(in the rows, 128 means zero)
Rotation paths and how fast each direction turns (degrees a step):
Each turn is a multiple of 5 degrees from 10 to 175, or 0.
Each row of a path follows its step; steps can be skipped.
Rotation 1:
step 0: [118 136 129 123 139 119 141 111 122 130 136 135 130 128 128 132 142 126
 130 125 126 135 133 127 119 125 120 142 132 138 131 122 138 135 119 123
 137 128 125 138 139 136 141]
step 1: [117 140 140 124 121 116 135 122 116 124 137 123 141 125 135 130 136 116
 133 131 133 125 131 132 140 119 115 133 125 140 121 122 119 136 122 130
 129 122 135 119 137 133 127]
step 2: [116 144 123 116 122 116 139 119 131 120 124 119 131 132 121 141 128 124
 131 119 128 138 125 119 123 127 117 141 132 125 128 128 125 121 125 130
 127 115 121 116 137 133 122]
step 3: [121 130 128 126 116 124 137 134 133 132 134 118 136 128 126 134 116 129
 128 122 119 146 137 131 148 136 112 134 124 124 122 123 129 137 126 134
 134 134 121 115 136 129 128]
step 4: [126 142 122 120 129 125 131 127 133 136 130 122 138 140 128 135 131 124
 123 129 119 140 126 120 119 130 116 125 130 131 126 128 137 144 131 147
 130 136 110 137 134 135 128]
step 5: [117 134 131 126 126 124 144 126 125 139 122 133 131 122 142 128 137 120
 134 134 121 132 136 142 131 139 115 128 121 134 123 126 142 138 125 130
 137 128 122 135 129 144 136]
step 6: [120 137 122 122 134 125 135 125 120 136 127 107 135 125 129 127 143 116
 133 139 131 126 133 128 119 112 116 131 129 141 133 126 128 130 124 128
 137 126 124 123 141 137 134]
step 7: [123 132 131 117 109 120 130 115 119 126 125 129 136 121 125 139 135 119
 137 118 129 138 140 133 127 129 121 133 125 129 130 127 116 125 122 123
 144 124 126 122 141 139 130]
step 8: [121 137 124 124 127 121 122 123 139 122 133 114 139 119 128 133 131 120
 134 125 122 133 145 115 136 123 112 135 132 116 124 127 125 135 118 136
 130 126 121 124 138 122 121]
step 9: [123 135 132 121 116 120 136 128 132 128 137 137 136 138 132 136 121 122
 121 130 118 135 137 121 125 141 107 136 135 125 129 125 134 127 133 134
 145 127 114 128 126 125 130]
step 10: [111 135 131 125 126 124 125 127 130 139 128 120 135 124 139 131 130 124
 137 143 120 133 130 131 126 135 112 123 125 136 125 126 137 139 131 141
 125 135 112 114 117 131 126]
Speeds:
[133 123 129 125 128 131 127 127 132 125 127 126 126 131 132 130 124 130
 129 123 127 128 130 126 130 128 125 130 125 129 129 129 128 129 129 132
 129 124 126 127 129 126 124]  65
[129 126 131 131 129 127 131 126 130 128 131 124 128 123 128 130 132 129
 130 132 128 129 130 131 135 133 129 128 122 128 130 128 126 131 130 129
 128 130 131 127 125 127 125]  160
[127 128 131 128 130 124 129 129 130 127 130 132 129 131 127 124 131 128
 127 130 127 123 131 127 129 132 127 126 131 129 127 130 129 133 130 128
 127 123 128 133 132 125 126]  85
[127 125 128 128 129 128 125 132 123 128 127 129 129 122 131 124 128 130
 132 125 125 130 131 130 131 128 126 127 129 130 125 125 129 129 124 127
 122 129 126 125 129 125 129]  155
